In the rows, 128 means zero.
One hidden turn or mirror swaps the rows below in pairs. Which row is each named row swapped with?
The rows were stretched afterwards, more along some directions than others.
dum: [131 120 144 126 120 157 150 107 131  91 137 119 121 130 116 146 128 167
 161  86 116  89 128 130 148 118 101 161 100 135 126 117 133 119]
zakem: [124 138 147 134 157 125 145 113 111 122 146  97 143 128  76 133 105 143
 129 121 104 115 144 137 118 125 141 138 100 144 129 120 130 115]
kufo: [148 154 113 133 125 118 139 124 121 133 126 116 106 136 102 108 170 133
  99 129 144 154 130 148 112 123 117 146 118 107  88 142 115 142]
Mika: [167 152 129 157 109 127 128 114  80 108 122 112 138 137 103 114 119 126
 137 116 135 104 146 143 108 140 136 159 100 124 138 109 163 102]
mutam: [165 137 144 109 100 145 111 102 101 140 147 130 105 132 121 124 135 136
 125  88 145 120 139 141 110 138 111 133 124 150  95 127 138 152]
kon: [170 158 129 120 129 162 145 119 147 163 118  95 114 151 136 144 113 113
 158 102 151  89  93 116 120 141 148 160 110 130 127 121 150 116]
suf: [153 109 141 134 117 123 131 115 133 146 131  88 112 140 114 139 101 134
 124 144 124 151 136 155 126 140 106 167 146 137 118 112 139 121]
Fiza: [129 144 138 138 141 126 138 110 107 121 139  93 148 118  88 114 111 145
 147 123 105  97 142 137 135 126 144 124  84 141 121 125 133 114]
nukav: [149 171 131 110 127 169 145 127 130 136 117  94  94 135 140 137 115 111
 152  98 144 108 107 106 114 137 143 180 115 130 135 117 152 136]
vode: [142 154 127 122 108 175 152 123 125 135 127  91  90 124 128 136 107 128
 149  96 147 106 120 112 114 128 154 172 106 122 136 131 151 140]
Refe: [143 137 144 117 125 132 142 122 130 139 136  81 116 116 123 117  94 141
 140 133 112 163 150 181 132 125 104 163 139 137 142 115 118 135]
nit: [128 128 142 141 101 178 135 108 153 144 130 126 102 120 143 128 141 125
 164 110 125  78 114 127 148 132 108 161  93 126 104 139 136  98]
Vefib: [145 127 152 145 106 133 172  77 116 106 122 152 122 150 150 145 148 131
 136  98 147  92 122 140 140 147 133 154 120 149  59 127 132 102]
gup: [141 131 121 152  89 153 122 135 149 114 113 110 125 167 109 122 161 114
 142 118 130 129 132 128 134 130  98 115 119 108 102 147 139 140]
lusi: [146 139 152 146 110 134 158  84 137 137 119 141 123 168 164 144 154 104
 142 101 148  87 120 139 136 147 127 157 110 148  64 151 131  99]
nufoz: [132  94 185 130 122 157 154 125 147 115 131 143 120 131 146 154 139 155
 138 124 118 133 137 164 116 123 130 161 138 157 119 139 119 107]
dem: [157 126 149 133 151 158 151 116 151 116 136 116 122 140 111 140 115 153
 169  92 103  92 115 149 140 115 121 159 103 131 136 125 137  97]
gov: [130 160 125 124 134 157 149 112 118 123 123  94  99 131 130 142 116 124
 129  79 150 101 111  87 107 130 167 172 116 134 133 128 148 146]
Vufer: [164 102 151 104 110 143 123 121 146 140 134  91 114 135 134 120 108 135
 146 144 133 149 144 159 138 130  99 151 156 138 113 102 137 115]
dezo: [160 137 146 142 104 138 156  75 122 126 119 152 133 161 162 134 168 107
 143 103 157  82 120 138 147 147 157 140 102 144  60 155 133 111]
nof: [154 116 157 157 106 130 152 111 142 126 140 110 155 134 117 127 141 126
 186 136 110 113 138 148 132 131 134 149 107 128  93 185 124  98]
mome: [148 128 126 140 120 144 118  99  99 104 140 130 122 178 152 139 116 124
 136  96 134  92 111 126 123 128 131 170 123 109 101 104 152 105]
sed: [161 152 140 131 107 144 123 117  93 113 113 101 131 129 115 107 139 137
 144 125 129 120 135 151 127 138 129 160 114 109 141 107 164  96]
pur: [146 154 131 136 113 134 139 112  79 106 114 122 124 120 105 129 118 145
 125 108 126 116 142 148 110 143 141 156 108 126 152  77 159 101]
getuf: [120 143 129 131 146 123 150 135 120 129 111 149 127 149 150 135 123 103
 100 140 137 106 116 123 106 139 172 142 118 133 106 130 116 117]
dase: [160 169 138 143 125 148 132 109  91 104 121 117 129 140 113 120 134 143
 139 112 131 107 143 137 116 129 142 149 120 132 135  98 160  80]
Tata: [105 127 118 132 143 117 146 132 129 117 123 129 132 143 152 133 123 102
  93 126 144 108 127 123 111 123 172 138 139 123 104 145 120 134]
sep: [138 147 105 138 127 121 146 122 129 144 131 111 111 136  89 109 162 120
  96 117 147 143 143 142  98 121 144 133 126 110  91 141 135 151]
fivi: [131 139 143 122 144 153 137 117 145 112 124 125 134 125 120 127 125 167
 165  95 107 105  98 123 153 107 118 152 117 132 129 111 132 111]
Kagu: [164 151 127 138 123 127 149 123 122 145 121 130 104 144 118 113 161 127
 108 131 148 140 131 160  96 140 128 138 130 114 106 133 118 144]
loker: [147 126 152 147 116 135 165  76 121 129 119 160 118 161 154 149 160 123
 128 104 152  87 119 135 141 157 136 150 118 156  59 129 121  94]
negud: [143 148 109 140 133 115 138 115 119 134 133 118 114 131  94 104 158 139
  99 117 148 133 139 139 117 121 126 139 118 111 101 122 121 131]
Gamar: [146 123 149 134 138 163 143 116 153 110 126 102 116 147 104 135 133 158
 169  92 112 107 109 133 147 108 104 158 105 125 118 130 133 127]
Sozat: [134 141 124 131 140 163 150  81 128 134 143 106 109 142 132 148 123 123
 155  88 139 122  94 139 139 129 142 152 133 113 136 121 131 127]
Tuv: [144 128 124 148 119 107 145 115 135 135 130 130 149 127 113 115 138 127
 169 137 117 120 131 147 150 125 144 136 118 133  86 155 127  91]
sug: [159 107 150 130  98 143 132 116 136 141 140  85 108 128 108 140 103 149
 156 130 126 136 147 161 144 150  94 170 127 139 117 105 141 125]
rane: [126 101 145 148 110 124 139 118 138 139 143 113 149 127 124 126 116 114
 169 127 109 119 142 134 137 125 148 142 118 137  99 183 107  90]
kolil: [134 164 115 138 134 119 140 117 121 152 123 128 110 141  97 116 158 126
 100 126 142 139 142 142 117 134 123 125 131 127 104 118 115 114]
Sosup: [161 141 129 122 106 121 129 132 124 125 124 109 120 135 124  93 136 137
 184 156 124 108 105 149 137 127 107 120 128 125  98 103 162 107]
Tulop: [139 160 132 105 114 178 159 121 123 125 125 112 106 135 155 142 119 127
 150  96 148  94 104 108 120 150 152 165 102 132 134 106 140 133]
sito: [146 145 133 141 103 127 163  85 132 134 110 136 124 156 168 119 158 109
 145 110 157 101 109 156 141 136 136 150 109 136  64 152 127 116]
taras: [144 121 141 136 104 123 156 118 133 128 141 108 132 122 128 109 136 112
 169 134 129 131 132 144 140 126 153 148 112 123  85 183 122 116]
Sepet: [142 116 129 119 136 124 119 127 140 134 133  86 134 136 103 127  96 127
 129 135  98 152 140 158 129 119 113 162 167 129 125 101 138 106]
noze: [132 125 127 150 114 139 130 142 152 134 108 111 110 161  92 119 151 114
 127 134 109 131 134 127 133 133 109  99 131 149 104 135 118 122]
folu: [147 112 129 140  94 149 102 137 150 117 112 106 122 163 115 116 157 124
 144 132 124 134 140 116 138 121  79  98 124 140 101 152 117 124]
pado: [121 142 125 133 154 118 157 122 121 129 128 136 129 144 153 143 112 114
  94 132 147 121 113 126  98 134 170 147 137 120 106 126 123 138]
zesi: [124 107 144 128 114 158 130  94 154 122 140  71  98 145 113 120 115 146
 150  95 138 102 123 116 131 139  96 162 111 140 108 118 131 129]
viza: [118 154 119  95 115 152 101 137 156 132 106 136 114 130 162  95 126 118
 159 111 126 120  97 117 143 137  82 131 139 143 138 100 114 111]
vapak: [136 136 114 130 142 156 146  89 132 127 133  98 107 152 121 136 133 125
 143  95 136 132  94 148 128 112 125 150 146 104 128 116 128 126]
tosib: [125 111 153 133 119 154 154 130 145 112 152 114  98 139 145 153 114 127
 151 107 103 104 131 147 129 116 110 162 118 153 130 137 115 125]
Pima: [145 124 131 150 102 140 120 139 149 133 112 110 131 165 106 106 140 121
 143 143 111 140 116 135 136 129 100 101 124 120 109 140 130 122]
suz: [164 150 148 116 110 148 120 105 106 159 144 111 109 139 121 112 112 130
 152  83 130 120 125 146 116 145 112 126 114 152 113 119 133 135]
risep: [163 138 133 108 112 129 111 113 101 156 135 124 127 130 116 120 124 131
 122 105 133 134 117 136 116 132 126 118 122 143 106 120 144 138]
fifis: [157 124 134 138 136 150 136 115 160 135 123 105 130 157 105 146 133 140
 162  89 123  94 103 133 141 112 110 138 106 130 127 142 129 119]
Gezab: [131 114 134 143 109 120 141 122 140 126 141 125 148 124 136 121 128 115
 173 127 126 119 125 116 138 124 156 138 121 132  94 180 115 101]
Mufi: [137 155 133  95 117 146 115 131 142 148 109 135 137 138 166 105 120 127
 161 104 114 132  98 139 143 137  95 115 138 158 145 109 114 104]
dogat: [131 149 133 136 134 159 153 109 149 109 121 113 130 136 107 150 137 158
 167  99 113 116 115 134 155 105 112 160 109 123 133 130 134 108]
Zat: [141 149 146 111 109 155 135 107 102 130 139 119 122 113 118 118 127 133
 136  77 118 129 133 143 114 139 114 136 112 154 118 118 125 140]
lem: [156 115 130 152  98 140 102 150 141 126 113 113 129 174 114 107 132 125
 146 138 119 118 142 124 137 128 112  99 118 125  98 153 126 124]
tul: [160 121 139 147 114 112 161  78 117 138 114 147 130 164 145 147 156 119
 119 119 158  97 108 134 146 145 156 133 107 144  59 140 139 108]
rurud: [122 138 126 113 146 132 150 134 163 141 112  90 124 138 132 129 184 116
 103 145 123 155 112 165  96 116 111 165 119 117 110 131 123 158]
pufak: [108 147 126 114 147 123 145 135 131 126 117 138 122 140 151 146 135 112
  87 137 144 131 117 126  97 130 157 141 141 129 103 126 120 149]
nupa: [142 168 128 113 125 173 153 117 122 117 126  99  95 124 144 132 108 131
 159  87 147  96 116 120 111 127 148 180 116 121 146 105 157 123]
Pufoz: [131 131 143 154 142 130 145 112 116 125 147 100 152 125  92 118 104 147
 150 120 103  96 135 128 131 127 144 120  82 138 116 140 127 115]
sevu: [163 155 133 125 141 172 162 124 139 138 124 107  97 155 139 145 113 114
 147  96 144  92  98 117 106 144 171 163 107 128 133 125 146 121]
gemu: [141  97 181 151 120 145 166 124 157 118 127 144 134 157 125 158 151 155
 133 145 131 136 118 167 114 139 119 154 125 138  95 128 128 120]
bofi: [136  90 187 131 109 152 148 131 153 123 119 135 107 144 129 166 165 169
 133 147 129 151 117 158 126 144 100 155 138 148 106 132 120 123]
Dutin: [148 180 120 125 132 163 148 121 121 117 141  90 117 160 142 128 115 110
 143 112 120  98 111 135 119 125 137 166 112 112 134  92 149 105]
Mesis: [144 168 136 111 101 146 122 106 119 148 142  99 112 124 111 113 134 134
 141  92 136 137 132 145 106 126  91 137 121 148 100 130 143 147]
gamo: [123 144 135 129 153 129 130 125 121 133 146  90 147 125  85 123 107 156
 132 128 106 117 130 136 135 128 129 121 107 145 126 106 123 114]
Galiv: [151 105 153 136  98 147 141  89 137 130 138  87  96 165 130 133 114 155
 134  98 154  94 127 123 122 144 103 156 121 149  84 121 146 115]
fuz: [145 162 117 121 137 164 156 110 131 135 128 118 109 124 131 130 111 110
 142  86 131  97 115 116 117 130 177 154 140 128 136 119 145 122]
fime: [133 145 145 146 147 123 137 123 127 130 139  90 154 133  76 122 115 147
 151 129  99  98 140 134 121 132 133 133  84 139 116 125 137 103]
rak: [123 139 150 128 105 178 145 119 167 155 123 114 108 109 141 128 146 117
 179 123 112  93 116 136 148 130  94 163 100 147 111 139 129  85]
nepe: [131 144 134 155  87 151 127 141 147 110 120  94 116 164 118 121 141 122
 145 136 124 131 141 114 117 122 101 120 121 124  89 167 132 132]
rar: [178 119 131 157  96 141 100 146 138 125 109  95 117 179  98 111 128 128
 146 135 127 139 129 111 125 130 117 111 116 121  98 160 135 133]
ziliz: [123 141 153 131 134 174 155 117 160 108 125 112 119 126 121 147 140 165
 178  92 110 103 114 132 141 113 106 162  94 140 135 128 126 110]
kup: [135 121 134 151 145 155 147 102 152 113 132 123 129 135  97 149 133 156
 153  85  97  98 120 128 143 109 127 144 120 139 119 141 117 109]
voka: [169 120 152 122 123 126 129 127 150 141 125  93 112 136 102 126 111 134
 132 135 126 164 155 158 132 128 106 157 149 139 119 127 144 134]
Vika: [146 129 150 113 111 151 123 103 104 139 148 125 128 125 119 113 124 127
 144  83 120 118 135 142 118 136 118 129 122 149 112 126 131 129]
nagob: [127 142 171 123 116 165 163 107 132 152 143 131  94 127 137 139 134 122
 153 104 125  96 134 142 138 156 123 150  91 175 121 109 138 117]
Dil: [151 126 150 122 129 131 130 123 141 148 139  78 117 143 104 145 104 132
 127 134 127 153 164 150 123 138 114 155 148 146 123 118 141 134]
Zivan: [118 115 179 141 111 148 165 119 146 109 117 149 131 127 119 171 149 163
 146 132 111 126 129 152 126 144 117 149 113 158 114 113 132  95]
tisol: [122 145 124 126 153 111 152 139 128 136 114 138 124 147 144 135 126 105
  99 133 143 120 118 138  95 140 169 140 132 128 118 127 118 140]

Swapped with kolil: rane
Swapped with Pima: suf
Swapped with bofi: sed
Swapped with rurud: Sosup
Swapped with lem: Dil
Swapped with Gezab: negud
Swapped with Zivan: pur
Swapped with Dutin: tosib
Swapped with Sozat: nit
Swapped with nagob: mome
Swapped with folu: Vufer

